(in the rows, 128 means zero)
Each path below is one point turned by a fixed rotation once a step. After each direction that follows a path, write how fast that rotation turns it, in degrees a step (0 if it stays still).
Each turn is a multiple of 5 degrees from 10 to 175, or 0.
Each row of a path follows its step; steps can be skipped.
Path 1:
step 9: [131 119 119 140 135 123 119 122 135 129 121 124 143 132 136 141 126 126
 113 129 129 117 124 129 135 120 129 130 135 129 132 103 127 134 117 114
 131 134 130 134 108 129 118 134 127 141 140 115 126 138 121 139 119 123
 122 116 123 113 143 134 149 124 119 118 122 128 127 128 123 124 139 127
 122 130 132 136 132 118 132 127 137 118 121 134 127 131 119 130 130]
step 10: [123 128 127 131 128 133 137 117 133 139 122 122 120 117 133 133 129 128
 111 139 116 126 148 129 142 117 129 129 141 119 126 121 129 130 122 123
 121 130 115 144 109 138 112 133 127 130 133 132 127 133 138 120 126 125
 135 109 122 124 122 122 134 125 114 116 126 126 129 128 134 148 118 131
 116 137 116 119 125 116 137 126 127 118 126 129 138 133 122 126 134]
step 14: [132 131 110 141 127 135 129 131 128 120 118 130 125 132 129 109 130 125
 128 136 141 124 130 130 136 133 134 131 129 131 135 115 128 110 116 124
 119 130 121 133 125 137 123 134 121 122 138 137 137 144 114 123 132 116
 118 118 134 123 138 122 127 121 130 122 132 138 143 143 133 110 128 138
 117 138 123 134 135 114 130 130 116 134 142 136 143 128 137 124 129]
step 19: [117 124 117 129 126 143 134 117 140 138 119 120 129 126 133 110 138 118
 117 122 130 128 126 126 138 120 135 136 136 114 130 121 121 132 127 126
 148 146 121 134 129 129 138 132 136 122 129 133 131 128 117 134 130 129
 133 111 132 131 126 111 115 122 122 126 120 126 143 124 129 128 114 129
 123 119 115 124 115 119 135 133 135 120 122 129 136 139 135 130 111]
step 22: [139 128 126 136 137 114 130 125 146 128 128 123 138 127 130 128 129 122
 122 127 129 118 117 122 125 134 130 125 135 129 139 103 130 128 126 111
 130 143 131 137 124 129 123 135 110 110 142 122 134 138 133 130 135 118
 125 118 124 120 130 122 128 113 135 117 125 122 125 115 126 132 126 134
 119 137 130 121 131 111 124 130 117 125 139 136 111 124 137 132 124]
step 24: [122 130 111 122 126 123 125 108 138 131 125 121 121 121 135 134 131 132
 107 132 132 124 132 123 130 130 131 119 137 114 118 132 129 132 115 138
 132 129 125 128 131 130 113 144 139 135 124 126 139 134 123 119 127 109
 129 136 125 128 132 138 131 127 113 121 117 129 132 127 125 126 120 121
 123 127 126 143 111 131 129 130 105 117 139 127 128 129 118 126 113]
step 33: [129 125 116 135 123 139 128 115 135 129 118 122 120 127 126 123 133 125
 122 139 132 135 137 126 149 129 126 132 137 133 132 128 117 123 108 118
 125 132 127 131 122 134 130 127 137 125 117 134 135 130 118 119 128 122
 120 118 123 112 127 119 120 128 105 120 142 132 128 135 124 132 123 129
 122 131 121 123 126 129 141 110 117 121 142 138 121 111 119 118 116]
step 34: [120 125 130 138 144 140 126 115 149 130 121 132 130 130 140 127 141 128
 132 136 146 127 122 129 137 137 131 129 135 130 118 107 115 119 124 115
 118 127 115 144 124 143 129 121 139 129 125 130 120 128 117 128 143 122
 110 134 138 123 127 123 128 128 115 133 125 126 111 127 116 135 125 136
 135 120 127 122 130 124 130 127 118 131 126 128 124 135 126 134 128]
[126 130 130 126 129 129 129 130 127 125 127 128 129 130 130 129 128 127
 128 129 129 128 126 128 132 129 124 130 126 127 126 130 129 128 127 128
 125 128 128 129 126 131 129 128 128 129 131 126 131 131 127 128 131 129
 128 128 131 126 127 126 128 128 128 133 126 129 130 129 128 128 128 126
 126 128 127 127 127 127 129 131 131 128 127 129 132 130 127 129 131] | 160
[129 128 129 127 127 127 127 127 127 125 128 130 132 129 128 127 129 128
 131 127 128 131 128 125 129 125 128 127 126 127 130 128 128 128 126 127
 130 131 126 129 125 127 127 126 128 129 128 130 128 130 127 129 130 126
 126 129 131 131 127 128 129 127 128 127 129 128 128 129 130 126 133 130
 129 128 125 129 126 127 131 126 127 129 128 129 126 125 129 133 126] | 130
[132 126 129 127 129 128 127 130 129 129 129 128 126 127 126 129 130 128
 130 133 127 126 130 127 127 125 127 132 126 128 129 128 126 128 127 128
 130 125 126 130 124 128 131 130 129 128 129 128 124 127 126 127 128 125
 128 130 128 123 126 129 127 126 129 129 128 129 127 127 129 128 129 126
 126 129 131 130 129 126 128 127 128 129 130 130 128 128 128 129 128] | 90
[130 130 129 124 130 127 127 128 130 130 132 129 129 127 129 127 127 128
 130 125 126 129 125 128 131 129 129 127 128 131 126 125 125 128 126 127
 126 126 128 128 130 127 128 128 126 126 130 128 127 129 131 127 127 129
 131 129 131 125 128 131 131 127 129 128 125 130 128 130 128 127 130 128
 129 126 129 126 131 128 127 127 130 130 126 130 126 128 130 128 125] | 80
Path 2:
step 0: [133 129 138 122 115 123 140 126 127 137 131 131 124 143 126 139 131 134
 121 145 142 135 130 130 119 144 140 131 122 121 121 137 131 129 124 123
 127 133 117 123 124 143 127 137 120 120 131 128 135 139 138 122 129 137
 133 117 122 130 118 126 131 120 119 129 124 134 114 127 129 119 125 133
 124 124 124 124 126 132 127 143 117 130 125 132 141 136 125 125 121]
step 5: [123 127 136 124 120 136 131 131 134 132 124 131 107 132 128 126 119 135
 121 124 141 132 130 127 122 142 136 121 127 131 135 122 133 131 119 125
 131 131 104 117 115 135 131 128 128 127 127 117 138 135 130 127 134 124
 129 127 117 122 112 131 131 122 130 130 117 126 123 121 146 133 112 123
 115 121 112 122 124 125 129 127 124 135 139 132 121 130 128 123 125]
step 17: [132 117 120 138 119 120 139 125 140 131 138 140 137 146 128 127 122 129
 130 121 140 132 124 119 128 117 130 128 126 139 135 126 130 137 126 136
 127 126 128 118 115 130 123 143 134 128 130 119 128 120 128 108 134 121
 133 131 126 128 128 136 126 119 127 117 122 127 128 130 141 137 129 130
 127 124 133 125 127 119 114 138 108 131 126 126 127 132 121 120 130]
step 22: [130 121 117 130 120 127 121 129 127 133 132 138 122 138 130 129 128 123
 141 123 136 133 123 134 121 132 111 138 137 131 132 133 119 120 132 129
 123 120 121 130 121 116 131 154 127 132 116 126 138 120 125 119 122 108
 131 126 128 120 117 137 121 122 120 119 121 123 117 142 133 119 125 134
 123 124 126 132 126 129 126 131 118 140 132 135 122 127 128 128 136]
step 24: [122 119 113 132 120 125 126 134 131 125 128 135 133 132 136 133 131 123
 123 129 148 125 132 127 120 118 130 125 131 129 138 123 126 126 118 120
 123 129 129 122 118 139 116 135 133 132 127 118 134 122 126 105 120 120
 118 117 131 124 110 139 127 114 127 127 139 126 134 130 141 128 134 123
 125 131 129 122 120 126 118 117 134 124 132 128 140 125 121 118 138]
step 32: [127 138 128 122 113 136 137 130 126 130 132 131 128 122 135 143 121 125
 123 141 142 127 131 125 108 137 140 136 125 130 126 124 139 128 124 115
 124 119 126 134 123 135 132 135 118 128 135 132 136 145 134 119 120 133
 135 115 122 123 122 134 138 117 119 137 130 124 134 125 132 119 125 129
 120 129 122 121 125 132 123 127 125 144 128 123 135 135 138 119 125]
step 33: [117 118 132 131 123 129 133 126 128 125 124 141 133 122 136 135 127 128
 133 140 132 124 113 126 121 146 130 128 135 115 129 135 132 125 124 117
 130 121 131 119 120 127 127 127 127 130 129 132 121 126 128 101 122 115
 128 111 129 122 123 113 123 121 142 126 122 119 129 130 126 115 131 135
 131 136 116 130 124 128 128 142 120 128 135 124 131 117 133 133 129]
step 34: [110 124 134 127 112 131 133 125 118 134 125 134 121 128 122 132 130 129
 123 135 138 122 115 124 130 133 130 132 120 120 131 123 131 137 136 129
 125 131 120 132 126 120 131 136 140 128 119 136 134 128 128 121 130 129
 119 125 125 131 127 117 141 124 134 128 123 122 110 140 139 121 105 121
 117 128 132 133 123 130 111 132 116 134 137 124 134 133 130 115 118]
[129 127 129 127 129 126 128 130 127 129 131 126 125 128 124 126 129 130
 132 128 129 128 129 126 128 131 128 126 128 128 131 130 130 130 126 130
 129 130 129 128 128 127 128 130 126 128 124 128 132 127 131 129 126 126
 129 132 131 129 129 129 129 128 130 130 129 129 126 126 131 130 126 130
 130 131 127 130 128 127 129 130 125 128 128 127 128 129 129 126 129] | 85
[129 132 130 129 125 127 127 130 131 132 125 127 127 129 126 128 128 127
 126 128 130 125 127 130 128 130 129 130 125 128 128 128 127 128 127 127
 129 129 128 128 128 128 128 129 129 128 130 127 129 130 131 131 124 127
 128 131 127 130 126 125 127 129 124 128 130 129 125 131 125 126 125 126
 128 128 130 130 127 128 129 127 128 126 129 128 128 125 129 130 126] | 160
[127 126 127 129 129 126 130 128 128 128 129 129 126 131 125 128 125 126
 128 129 130 131 130 129 129 127 128 127 129 131 126 130 129 128 130 126
 128 128 129 131 126 126 130 126 128 126 126 129 129 129 126 129 129 131
 127 130 126 127 126 126 128 130 127 127 130 126 126 127 129 128 128 128
 131 127 129 127 127 129 128 131 130 127 123 129 129 127 130 134 130] | 40
[128 128 129 130 131 127 131 128 129 130 128 129 127 128 130 129 132 125
 129 132 129 129 127 128 127 128 130 127 126 125 129 128 127 127 125 127
 127 126 126 131 127 130 131 130 130 129 131 127 129 126 127 130 125 126
 129 126 128 127 130 131 128 128 126 127 128 128 128 127 128 128 127 131
 129 130 130 126 128 130 127 130 131 127 126 126 124 128 126 126 130] | 45
